In the rows, zero is written as 128.
A single turn carries every row of the set below to another of its rows. Some are shown first; where does it send the rows asked next?
Z_386: [125  94 133 155 141 143 113 129 147 106 120 113 164 126  91 128 117 150
 127]
Z_643: [ 85 144 142 146  81 163 120 135 141 132 120 113 130 161 106 102 114 145
 102]
Z_564: [118 107 112 112 121 154 116 135 127 112 140 175 121 162 173 120 147 125
 108]
Z_783: [126 124 141  96  83 151  97 131 183 126 141 114 107 155 133 110 113 139
  94]
Z_964: [127 132 136 123  83 135 121 117 189 144 110 129 114 144 127 167 115 145
 104]
Z_339: [123 131 146 133 120 140 154  86 152 169 116 152 136 120 122 105 131 147
 125]
Z_148: [112 106 163 121  98 143 104 104 104 137 107 154 144 117 130 127 126 154
 148]
Z_878: [113 156 115 114 136 117 120 106 107 144 113 112 107 124 116 134 145 101
 113]
Z_699: [120  88 112 130 120 127 103 110 141 121 121  83 171 169 127 114 118 126
 111]
Z_209: [110 117 137 104 132 153 156 130 122 103 134 132 131 123 182 127  85 129
 140]
Z_480: [117 107 157 129 115 150 139 124 133 159 123 149  98  96 153 130 132 161
 118]
Z_50: [109 106 105  93 148 137 127 116 147 103 141 107 103 156 147 140 165 137
 103]
Z_902: [115 186 134 138 105  94 123 115 143 124 129 128 133 130 132 123 153 147
 130]
Z_40: [154 112 125 113 118 144 168 129 183 119 129 146 148 118 142 112 145 153
 130]
Z_773: [108 191 124 108 132 117 132 121 120 128 137 136 142 143 147 139 154 141
 125]
Z_833: [114 144  96 157 119  98 130 152 134 114 135 149 141 130 132 117 100 164
 131]
Z_74: [157 135 128  79  91 140 118 101 161 135 118  92 150 136 132 144 128 154
 115]
Z_113: [109 162 112 116 105  78 140 135 121 124 119  95 134 146 139 146 122 144
 120]
Z_500: [111 118 138 129 132 152 163 125 129 146 112 151 129 104 127 140 145 175
 110]
Z_526: [133 117 120  91 116 110 116 141 150 113 147 136 111 119 137 126  85 117
 160]
Z_938: [ 88 140 106 119 133 134  87 130 119 105 140 102 150 132 169 125 114 110
 100]
Z_6: [ 93 115 166 121 117 123 126  95 125 116 103  99 126 145 182 115 113 125
 120]
Z_728: [132  82 154 123 120 183 122 114 151 121 131 114 131 152 120 153 146 141
 130]
Z_166: [126 132  84 115  94 189 116 155 112 126 127 134 138 133 138 123 115 130
 114]
Z_989: [102 123 111  99  89 154 117 148 133 121 128 159 138 175 159 150 138 126
 107]
Z_693: [105 121  96 130 111 156 103 140 126 104 119 151 116 144 139 143 175 154
 125]
Z_98: [127 124  89 136  99 127 116 127 142 140 158 119 167 156 105 144 135 147
  98]
Z_257: [121  69 140 113 136 128 129 146 141 114 133  84 138 124 120  98 130 122
 129]
Z_633: [107 150 126 102 112 132 138 133 140 142 154 108 104 128 177 110  94 145
 158]
Z_86: [128 116 180 126 105 129 128 158 149 145 112 104 132 127 123 101  97 135
 142]
Z_540: [116 144 125 118 102 132 125 113 178 143 118 108 115 172 130 140  82 138
  97]
Z_451: [109 129 120 155 130 130 116 126 142 118 114  81 155 125 117  88 128 113
 148]
Z_237: [120 128 110 121 155 112 133 132 145 138 107 126 144 101 159 104 143 122
 160]
Z_799: [ 94 115 134  90  91 144 140 143 143 110 139  96 110 133 181 118 106 144
 149]
Z_531: [141 111 111 132 146 139 111 141 133  94 135 113 177 125 140  98 140 121
 107]

Z_989 goes to Z_964
Z_257 goes to Z_451
Z_86 goes to Z_237
Where do these go?
Z_166 goes to Z_74
Z_783 goes to Z_339
Z_40 goes to Z_6
Z_799 goes to Z_902

A single turn carries every row of the set below to another of its rows. Some are shown first; where does it send the rows asked next?
Z_893: [115 132 116 168  74 134 107 126 132 113  95  79 118 120  88  82 142 166
 152  88 149 111 154]
Z_79: [ 95  96  77 150  99 118 125 134 111 123 116 160 157 138 106 106 111 134
 201 151 113 139 104]
Z_156: [115 120  61 179 108 125  96 161 104  96  86 163 147 135 111 106 111 139
 161 132 119 107 164]
Z_668: [129 138 156 165 100 136 124 132 134 147 109  86 136 133 126  90 150 165
 155  84 138 120 137]
Z_182: [125  93  86 112 116  94 117 164 133 133 105 124 133 153 124 118  71 146
 153 138  95 140 124]
Z_581: [115  70 104 130 121  93 123 170  94 130 123 127 171 156 136 108 104 130
 153 138 119 144 123]
Z_139: [107 116  90 143 119 110 113 146  79  94 126 171 171 128 141 106 130 140
 147 140 135 130 136]
Z_711: [118 125 121 164  78 137 109 124 137 117  96  75 111 118  88  84 137 170
 149  91 145 112 152]
Z_51: [112 118 127 175  79 136 112 128 120 116 104  78 130 120  94  81 152 165
 149  91 157 112 151]
Z_629: [127 119  63 163 112 127  95 153 132 104  81 147 117 134 107 115  81 155
 153 139 104 104 160]
Z_806: [128 120 143 172  91 127 137 123 112 144 121  67 140 130 107  80 132 175
 146  99 143 137 146]
Z_535: [125  71 107 116 123  95 124 163 116 138 118 117 149 154 132 114  83 142
 149 144 106 140 119]
Z_326: [117 114  64 115 104  92 111 172 131 124  99 144 141 152 117 111  77 139
 165 127  97 141 134]
Z_660: [118 151 111 179  76 124 127 133 108 129 110  95 149 129  97  74 143 164
 163  82 144 141 157]
Z_924: [155  98  99  92  98 132  97 140 135 124 102  96 112 154 145 117 110 165
 151 141 120 113 121]
Z_802: [139  92  91 156 128 129 104 141 134 118  89 125 110 136 115 122  73 162
 140 153 101 103 148]
Z_464: [108 142  66 136 112 110 103 147 101  91 113 180 150 126 129 110 115 145
 154 133 122 129 144]
Z_107: [108 113  63 128 103  92 109 179 109 118 104 154 164 153 120 105 100 127
 170 121 111 143 137]
Z_827: [123 165 130 164  89 135 117 136 143 139  97 102 131 131 115  88 149 163
 165  72 132 121 147]
Z_200: [117 112 134 170  83 137 113 124 125 119 106  71 125 120  94  83 146 167
 146  95 153 111 149]
Z_818: [124 161 103 169  75 124 124 129 126 132 102  92 130 125  91  77 127 172
 162  81 133 139 160]
Z_939: [130 159 137 158  93 136 117 131 150 144  97  94 122 133 118  92 138 169
 159  78 128 119 144]
Z_320: [117  89 118 137 132 111 123 136  82 109 136 148 162 131 148 114 122 148
 134 153 134 127 125]
Z_458: [134 131 135 162  90 127 134 118 129 146 111  67 122 129 100  84 115 181
 145  96 132 137 147]
Z_36: [130  90 120 123 137 114 122 128 108 116 129 134 133 128 146 123  95 163
 127 160 119 124 121]
Z_714: [132 151 113 161  81 125 127 123 138 139 103  77 117 128  92  83 112 181
 153  90 127 136 155]
Z_888: [120 116 130 166  82 137 113 122 133 121 102  69 115 120  92  85 140 172
 146  95 149 110 148]
Z_963: [105  97  78 137 101 120 123 126 133 130 109 148 135 138 103 113  88 146
 194 156 100 135 102]
Z_294: [111 127 119 173  75 136 108 128 124 114  99  82 127 120  90  79 150 165
 153  86 154 113 153]
Z_736: [127  65 115 182 131 128 112 151  84 115 110 129 162 139 130 110 117 142
 141 156 131 108 144]
Z_406: [131 138  56 110  76 127  84 157 117  99  92 137 138 152 136 102 137 145
 176 116 130 117 142]
Z_439: [150  75 119 103 104 131 103 143 106 124 117  93 139 156 157 112 135 156
 148 146 137 116 116]
Z_826: [120 141  69 120 115 111 103 137 126  99 107 166 122 125 127 118  90 159
 147 139 107 125 140]
Z_682: [104  75  98 143 109 121 129 125 113 133 124 141 152 139 113 112 103 141
 191 163 112 136  96]
Z_883: [107  82  92 137 108 121 129 124 126 133 116 139 137 139 109 113  91 146
 190 162 103 135  96]
Z_514: [137  85 109 119  95 130 100 152  83 113 120 113 166 158 156 103 157 140
 158 135 149 118 124]
Z_624: [145 128  68  94  86 131  86 147 140 111  90 117 111 151 134 114 113 161
 165 128 116 116 134]
Z_176: [132 146 150 160 100 137 121 130 146 148 102  86 124 133 122  93 141 169
 155  85 131 118 141]
Z_348: [114  93  86 188 116 126 104 161  80 102 103 154 170 139 121 102 126 133
 154 139 132 108 157]
Z_967: [108  92  83 135 110  92 115 178  92 121 117 146 179 155 129 103 112 124
 165 128 120 144 130]
Z_245: [128 115  76 122  81 128  90 160  89 100 105 134 167 154 146  97 161 135
 173 119 146 119 136]
Z_468: [119 157 136 169  90 134 117 138 131 138 103 103 142 134 121  85 158 158
 165  73 140 121 146]
Z_769: [121 130 132 178  84 126 133 130 101 137 118  81 155 130 103  74 146 166
 154  91 148 139 152]
Z_470: [123 145 150 170  95 136 122 135 127 142 107  96 145 133 125  86 160 159
 159  79 141 121 140]
Z_994: [139  63 117 164 135 129 114 142 110 124 105 114 131 140 126 119  90 158
 134 162 116 105 140]
Z_896: [ 99  79  91 150 105 120 129 131 106 127 123 150 161 141 113 108 113 134
 196 157 116 138  98]
Z_892: [130 117  94 113 129 115 112 129 131 111 115 142 113 125 135 124  79 169
 134 153 108 124 128]
Z_453: [ 98 103  70 141  97 119 123 132 124 124 111 159 145 138 102 109  99 139
 201 151 105 136 106]

Z_818 goes to Z_660
Z_924 goes to Z_624
Where do these go?
Z_453 goes to Z_79
Z_994 goes to Z_802
Z_36 goes to Z_892
Z_51 goes to Z_200
Z_967 goes to Z_581
Z_176 goes to Z_939

